Each row has a name. After each piece below comes the name of the row it's from. Each question is about the rows just above it.

j_602: [-1.39 -0.65 -4.79 -1.29  0.96  9.27 -0.38  2.73]
j_899: [ 1.70  0.08  3.96  1.90 -1.60 -7.38 -0.38 -2.44]
j_41: [-1.10 -0.49 -2.72 -1.29  1.84  3.82 -0.04  1.96]
j_875: [-1.86  0.45  1.79 -0.85 -0.20  2.65  0.19  1.23]
j_843: [-0.49 -0.26 -1.48 -1.92 -0.33 -0.04 -1.88  0.65]
j_62: [-0.31  0.64 -0.30 -1.31 -0.85 -0.62 -0.24 -0.64]
j_919: [-3.28  0.26  3.46 -3.00 -1.25 -3.30 -1.18  0.75]
j_391: [-2.18 -1.47  3.03 -0.80  0.23 -4.71 -3.33  1.04]
j_727: [ 0.86 -1.41 -0.80  3.03  2.69 -5.20 -1.48  0.19]
j_682: [-0.24 -0.54 -6.28 -3.91  0.82  1.57 -4.74  2.25]
j_534: [-0.49 -0.26 -1.48 -1.92 -0.33 -0.04  0.86  0.65]
find: [-1.48  0.19]	j_727
find: [ 3.03 -0.80]	j_391
Where do [-1.86  0.45  1.79 -0.85] appear?	j_875
[-0.49 -0.26 -1.48 -1.92 -0.33 -0.04 -1.88  0.65] is in which row?	j_843
find: [-0.49 -0.26 -1.48 -1.92 -0.33 -0.04  0.86  0.65]	j_534

j_519: [-0.12  1.29 -1.07 -6.00  0.13 -0.29  0.05 -5.77  0.18 -3.85 -5.50  2.12
  2.14  0.31 -0.03  0.72  0.72  7.56 -5.17 -1.58  0.92  1.82 -2.03  0.85
  0.84  1.20  0.89  2.23 -2.76 -6.22 -7.72 -4.61 -2.57]
j_256: [-5.77  0.18 -3.85 -5.50  2.12  2.14  0.31 -0.06  0.72  0.72  7.56 -5.17
 -2.75 -2.08  3.17 -0.87 -3.19 -4.74  0.80  6.73  0.13 -2.32  4.94 -1.63
  0.03 -1.84 -4.95  0.46  5.29 -0.88  0.21  0.21  5.01]
j_675: [-0.12  1.29 -1.07 -6.00  0.13 -0.29  0.05 -5.77  0.18 -3.85 -5.50  2.12
  2.14  0.31 -3.19  6.73  3.17  0.80  0.13 -2.32 -0.87 -4.74 -2.03  0.85
  0.84  1.20  0.89  2.23 -2.76 -6.22 -7.72 -4.61 -2.57]
find: [-5.77  0.18 -3.85 -5.50  2.12  2.14  0.31 -3.19  6.73  3.17  0.80  0.13]	j_675
The row with [ 7.56 -5.17 -1.58  0.92  1.82 -2.03] is	j_519
find: [ 3.17 -0.87 -3.19 -4.74  0.80  6.73  0.13 -2.32]	j_256
The row with [-0.12  1.29 -1.07 -6.00  0.13 -0.29  0.05 -5.77  0.18 -3.85 -5.50  2.12
  2.14  0.31 -0.03  0.72  0.72  7.56 -5.17 -1.58  0.92  1.82 -2.03  0.85
  0.84  1.20  0.89  2.23 -2.76 -6.22 -7.72 -4.61 -2.57] is	j_519
[-0.12  1.29 -1.07 -6.00  0.13 -0.29  0.05 -5.77  0.18 -3.85 -5.50  2.12
  2.14  0.31 -3.19  6.73  3.17  0.80  0.13 -2.32 -0.87 -4.74 -2.03  0.85
  0.84  1.20  0.89  2.23 -2.76 -6.22 -7.72 -4.61 -2.57] is in which row?	j_675
find: [ 0.13 -2.32  4.94]	j_256
find: [ 0.92  1.82 -2.03  0.85  0.84]	j_519

